In the rows, 128 means zero.
One turn moves each row of this set onto another row. After a few examples, where does it send each row asked below?
Z879: [108 153 142 109 121 163 138  99  87 137 106 139 131 143 139  93 126 151
  94 135  92 122 111 115 127 138 155]
Z813: [101 141 161  87 123 119 167 122 156 129 129 152 131 147 136 145 134 112
  93 152 130 139 131 113 131 114 138]
Z216: [114 162 148 113  86 147 133 118 107 126 100 138 104 149 162 103 148 150
 104 136 110 140 128 146 151 140 130]
Z844: [116 130 118 105 125 135 141 112  98 120  96 155 152 155 112 118 160 137
  95 170  84 130 125 134 131 112 147]
Z36: [114 132 131 128 129 166 111 139  95 131 110 154 122 123  90 148 101 121
  81 141 127 164 153 122 131  98 168]
Z666: [145 123 162  77 139 114 123 114 152 114 120 137 135 114 128 122 110 115
 105 150 117 112 144 100 122 110 159]
Z606: [132 121 110  95 120 123 131 108 115 122 107 160 142 127 120 120 175 143
 104 167  86 131 133 153 135 111 138]
Z88: [156 104 111 123 126 138  88 137 128 133 110 149 139  96  97 129 114 136
  94 136 125 133 154 136 113 103 159]
Z134: [128 134 137 141 121 151  98 150 107 117  89 135 149 157  90 127 103 131
  85 146 125 134 145 102 126 112 165]
Z126: [143 127 127 137  90 131  89 164 136 116  91 142 121 132 118 138 128 130
 100 143 146 156 166 153 141 105 145]
Z762: [110 138 137 124 114 152 131  90 111 141 114 147 122 138 155 119 118 143
 105 105 101 129 103 116 114 174 151]
Z382: [137 136 129  96 109 145 126  93 115 137 123 143 111  98 152  96 145 156
 107 133  95 123 124 145 133 136 138]
Z80: [110 124 102 129  94 131 105 124 146 120 138 167 125 122 156 157 126 100
 102 113 124 149  97 123 130 148 139]
Z887: [104 130 129 131  99 140 121 103 123 135 116 155 120 142 175 136 129 133
 118  97 111 150 112 135 126 169 135]
Z112: [104 134 157  81 136 120 166 114 152 134 137 154 138 135 129 143 130 111
  91 149 124 134 130 108 124 112 141]
Z901: [111 122 121 125 111 142 119  93 123 138 123 158 124 127 169 133 125 134
 117  96 105 142 110 131 116 168 140]
Z279: [136 115 120 116 125 153 102 132 115 133 122 159 111  87  99 148 114 127
  89 139 128 166 161 146 133  98 157]
Z213: [106 122 100 127 111 138 109 116 136 123 138 167 137 125 146 155 115 100
  97 111 119 143  89 109 118 148 149]
Z333: [123 129 129 143 120 151  99 154 105 121  86 142 148 152  93 133 102 127
  87 142 133 141 148 115 120 103 169]
Z585: [ 99 129 127 131 111 145 123  98 113 137 115 155 129 147 166 133 120 129
 115  98 106 144 104 122 118 169 142]
Z984: [165 108 116 116 129 135  84 130 133 127 116 143 139  95  93 125 118 139
  99 140 117 128 155 126 119 109 155]
Z758: [ 96 132 108 136  98 138 111 127 133 119 127 166 132 144 152 158 119  99
  98 112 126 150  91 112 128 149 146]
Z384: [118 138 123 108 103 125 135 125 110 114  93 155 137 157 126 122 176 137
 103 171  95 140 134 151 145 113 133]
Z863: [135 134 138 134 124 150 105 146 105 116  87 133 146 156  96 127  96 126
 101 146 126 134 141  91 123 105 169]
Z370: [138 137 169  86 109 106 121 134 164 104 108 136 118 132 146 128 126 114
 111 155 132 127 157 120 143 112 143]
Z600: [120 144 175  94 126 121 130 134 140 106 101 131 137 158 130 124 106 109
 100 155 126 119 142  91 131 112 160]
Z58: [147 133 136 134  86 130  87 164 140 110  95 135 117 134 118 136 134 134
 103 146 140 150 167 143 151 112 139]
Z552: [173 106 119 112 126 133  91 129 136 122 113 141 133  91 107 127 116 135
 113 141 121 130 152 119 120 102 155]
Z368: [151 136 138 130  84 128  94 163 139 107  90 134 115 143 127 135 129 129
 118 148 141 151 164 132 152 106 142]
Z195: [106 148 142 130  92 143 129 105 122 134 110 144 108 148 169 125 129 143
 109 109 114 142 112 132 129 176 138]
Z273: [122 132 131 117 102 140 124  92 131 140 123 148 109 117 168 120 131 147
 113 105 106 132 113 136 120 172 138]
Z173: [120 137 136 128 103 154 104 152 114 123 108 153 102 123 109 154 119 121
  90 143 139 178 163 147 150 100 150]
Z522: [111 133 157  81 125 113 162 117 163 131 138 155 127 130 136 143 137 112
  97 150 128 139 134 120 128 111 136]

Z758 turns into Z213
Z36 turns into Z279
Z887 turns into Z585
Now these:
Z134 turns into Z984
Z606 turns into Z384
Z879 turns into Z382
Z195 turns into Z762
Z370 turns into Z600
Z333 turns into Z88
Z552 turns into Z368
Z813 turns into Z112

